Questions about the row below.
1) Which number is the entry just right of 4?
2) Which number is the entry just right of the smallest entry?
[ -1 -15  15 -29  23  -4 -46   4 -29 -31]
1) -29
2) 4

Questions about the array below. Counting starts at 1.
1) Give the entry just left of 8.
2) Give the entry directly below 20.
3) Give the entry in row 1 and column 2.
4) Give the entry just left of 20.
5) Give the entry in row 1 and column 1.
6) Give the entry directly below the largest entry.
7) Give the bottom-right entry.
8) Give the entry in the top-right corner.
[[ -1  22   0   2 -24   2  23   7   5  20 -26  12 -10  36]
 [  5  -4   9   1 -22  -1  -5 -15   5   3 -26  11  -2  23]
 [  0 -16  -9  -9  15   0 -16  -6 -21  31   8   1   0   4]
 [ -9  12  -9  -1  13   3  13  19   2  -9  14  -4  -1 -14]]
1) 31
2) 3
3) 22
4) 5
5) -1
6) 23
7) -14
8) 36

Read these off the array that follows. Counting starts at 1.
1) Find the entry in row 2 and column 1.
2) Find the entry in row 1 and column 2.
3) Find the entry just right of 32.
4) Find the entry in the top-left corner.
5) Find the entry at row 3, column 1.
6) Find the entry directly above the largest entry.
7) Find the minimum.
8) Find the entry just right of the smallest entry.
[[ 28   5  -4  35   8  -5 -39]
 [ 17  13 -15  25  11  17 -32]
 [  5 -29   8 -15  -2  15   8]
 [-22  -4  18 -25  33 -27  24]
 [ 28  -6 -34  11 -10  40 -28]
 [ -1   8   0   8 -18  -3   0]
 [ 12 -16   5  -4 -20 -16   1]
 [ -2  24  -5  18 -25 -12  -5]
 [  7 -27  13  -9  -9   2   7]
 [ 26   7  -9  32   5   2 -37]
 [ -2  12   0  10 -12  -5  -1]
 [ -2  10   1   8 -21  -4   1]
 [-13  30 -13   2 -13 -14   5]
 [ 29 -46   1 -22 -36 -22   3]]
1) 17
2) 5
3) 5
4) 28
5) 5
6) -27
7) -46
8) 1

Read these off the matrix that follows. Counting starts at 1.
1) Find the entry at row 1, column 2.
2) Find the entry directly above the centre entry.
3) Find the entry at row 3, column 1.
4) Find the minimum.
5) Find the entry in row 1 and column 1.
6) Find the bottom-left entry.
7) Find the entry directly above the smallest entry.
8) Find the entry directly below 13.
[[ -3 -14 -13  -1 -14  -7  21  12 -14  23  12   7  -7   5  17]
 [-11  -7  -5 -11  -4  -6 -10   4  -2  -2  15  19 -13 -10   1]
 [ 10  10  14   4   4   5  -4  -6   5   2 -12 -17  19   1  -5]
 [ -6  -7 -25  -5   1  -7  -8  15  -7  38  10   3   5  -8  23]
 [  9  17  11   2  17  10 -18  -9  16  -5 -17 -27  17  -2  -7]
 [-11   2  12  -9   8   2 -11  -8  12 -22   2  16 -19  -5 -15]
 [  7   7  24   9   1   9  10 -16   8 -39  -5  -2  -3   9 -23]
 [ 10  13  17   8   6   9  -1  -9   8  -8 -13 -13  14   5  -9]
 [  8  -5 -13   7  -7  -2  18  11 -12  24   0 -13  17   9  17]]
1) -14
2) 15
3) 10
4) -39
5) -3
6) 8
7) -22
8) -5

[[ -9 -18  22 -12  43   8   9  12 -11  34 -12  -7]
 [  3  -3 -11   7  -8 -21 -32  13  -4  -7   1  19]
 [  0 -29   0  12  -2   6  17 -30 -17   0 -20 -10]
 [ 12  18 -23  18 -42  -9  -5 -22  12 -35  10   3]]
Counting starts at 1.
Find the entry in row 3 and column 3.
Answer: 0
Find the entry at row 1, column 3.
Answer: 22
Find the entry in the bottom-left corner.
Answer: 12
Find the top-right entry.
Answer: -7
Find the entry directly below the largest entry.
Answer: -8
The entry at row 2, column 1: 3
Find the entry just left of 9.
Answer: 8
The entry in row 3 and column 1 -> 0
The entry in row 1 and column 1 is -9
Find the entry just left of -20.
Answer: 0
The entry directly below -30 is -22
The entry in row 1 and column 2 -> -18
Find the entry just left of 10.
Answer: -35
Find the entry in row 2 and column 2.
Answer: -3
The entry just left of 17 is 6
The bottom-right entry: 3
The entry just right of -20: -10
The entry directly above -32 is 9
The entry just left of the largest entry: -12

Read these off the row that follows.
1) Read off the third entry from the right.
2) Read off the entry just left of the largest entry.
3) Read off the second largest entry.
-12  -21  -13   39   35    6
1) 39
2) -13
3) 35

array([[ 0.4, -0.5, -0.7,  0.2, -0.4,  0.9,  1.0,  0.8, -1.7, -0.8,  0.1,
         0.0,  1.3,  0.1, -0.5, -0.4],
       [-0.2, -0.3, -0.3, -0.3, -0.3, -0.3,  0.0, -0.2, -0.5, -0.2, -0.2,
        -0.3, -0.2, -0.2, -0.3, -0.3],
       [-0.4,  1.0,  0.7,  0.0,  0.4,  0.0,  1.7, -1.4, -0.9,  0.3, -0.8,
        -0.7, -1.7,  0.1, -0.1,  1.4],
       [-0.3, -0.1, -0.2,  0.0,  0.0,  0.3, -0.4, -0.3, -0.5, -0.6, -0.9,
        -0.1, -0.3, -0.4, -0.2,  0.2],
       [-0.1, -0.4, -0.4, -0.3, -0.5, -0.3,  0.1,  0.0, -0.5, -0.2,  0.1,
        -0.3,  0.0, -0.2, -0.4, -0.6],
       [ 0.3, -0.5, -0.6,  0.0, -0.5,  0.5,  1.0,  0.6, -1.4, -0.5,  0.4,
        -0.2,  1.0,  0.1, -0.5, -0.6],
       [-0.6, -0.5, -0.3, -0.7, -0.5, -1.2, -1.2, -0.6,  0.6,  0.0, -0.1,
        -0.5, -0.8, -0.5, -0.3, -0.7],
       [-0.3, -0.3, -0.3, -0.3, -0.3, -0.3, -0.2, -0.3, -0.3, -0.2, -0.2,
        -0.3, -0.3, -0.3, -0.3, -0.3],
       [-0.3,  1.0,  0.7, -0.1,  0.4, -0.1,  1.9, -1.4, -1.0,  0.4, -0.6,
        -0.8, -1.7,  0.2, -0.2,  1.3],
       [-0.4, -0.4, -0.3, -0.6, -0.5, -0.8, -0.6, -0.4,  0.1,  0.0,  0.0,
        -0.4, -0.5, -0.3, -0.3, -0.6],
       [-0.1, -0.4, -0.5, -0.1, -0.3,  0.2, -0.4,  0.1, -0.6, -0.7, -0.4,
         0.0,  0.3, -0.3, -0.3, -0.3],
       [-0.3, -0.5, -0.4, -0.8, -0.7, -1.2,  0.1, -0.3,  0.0,  0.3,  0.7,
        -0.7, -0.4, -0.1, -0.5, -1.0],
       [-0.5, -0.3, -0.3, -0.2, -0.1, -0.1, -1.1, -0.4,  0.0, -0.6, -0.9,
        -0.1, -0.4, -0.6, -0.2, -0.1],
       [-0.4, -0.4, -0.4, -0.3, -0.3, -0.3, -1.2, -0.3,  0.1, -0.5, -0.6,
        -0.1, -0.3, -0.5, -0.2, -0.4],
       [-0.6, -0.3, -0.2, -0.4, -0.2, -0.5, -1.2, -0.6,  0.3, -0.4, -0.7,
        -0.2, -0.7, -0.6, -0.2, -0.2]])
The entry just right of the largest entry: -1.4
Which number is the first entry in reading order? 0.4
Which number is the 3rd entry in reading order? -0.7
Which number is the entry just left of the largest entry? -0.1
The 2nd entry in reading order: -0.5
Which number is the entry just left of 0.5? -0.5
Which number is the maximum? 1.9
Which number is the 3rd largest entry? 1.4
The fourth entry in reading order is 0.2

M = [2910, 6995, 1052, 4279, 8262, 2846, 6191, 2091]
The entry just right of 2910 -> 6995
Which number is the minimum?
Answer: 1052
The entry just left of 2846: 8262

 13   10    7  -12   -7   20   19    1   11  -23  -22   -8  -23   13   -9
  6   -5    4  -11    1   21   22   -1   16  -15  -14  -11  -13    8   -2
  7   -3  -22    7  -20   14   25   26  -31  -26    7  -30  -20    1   28
 12   -3  -10  -23  -16   19   35   22  -14  -21  -14  -25  -17   21    8
 10   11    2  -18   -6   18   36    3   13  -30  -19  -17  -23   13    3
  1    1    8    7    3   14   18   -6   18    7   -8  -13  -11    7    1
 -2   -4   -7   -5   -3  -10  -25   -5   -6    3    9    0   24   11   11
Indices start at 1.
The entry in row 1 and column 2 -> 10
Read off the entry directly above 25.
22
The entry at row 1, column 1: 13
The entry directly above the smallest entry is 16
Read off the entry directly below the largest entry.
18
Read off the entry at row 1, column 3.
7
Read off the entry at row 2, column 1.
6
The entry at row 3, column 1: 7
The top entry of the column that holds the smallest entry: 11
Read off the entry directly below -21.
-30
Read off the entry directly below the smallest entry.
-14
The entry at row 2, column 2 is -5
The entry just right of 4: -11
The bottom-left entry: -2
Read off the entry directly below -16.
-6
The entry just right of the largest entry -> 3
Read off the entry in the bottom-right corner.
11
The entry in row 3 and column 3: -22
Read off the top entry of the column that holds the largest entry.
19
The entry at row 3, column 2 is -3
Read off the entry just left of the smallest entry.
26
The entry directly above -19 -> -14
The entry directly above 24 -> -11
The entry just left of the centre entry -> 35
Read off the entry directly below -19.
-8
Read off the centre entry.
22

[ 11  -9 -30   2 -36  -1  11 -17 -25 -21  11  -3  31]
Which number is the third entry from the left? -30
Which number is the smallest entry? -36
Which number is the third entry from the right? 11
Which number is the second entry from the right? -3
Which number is the 1st entry from the right? 31
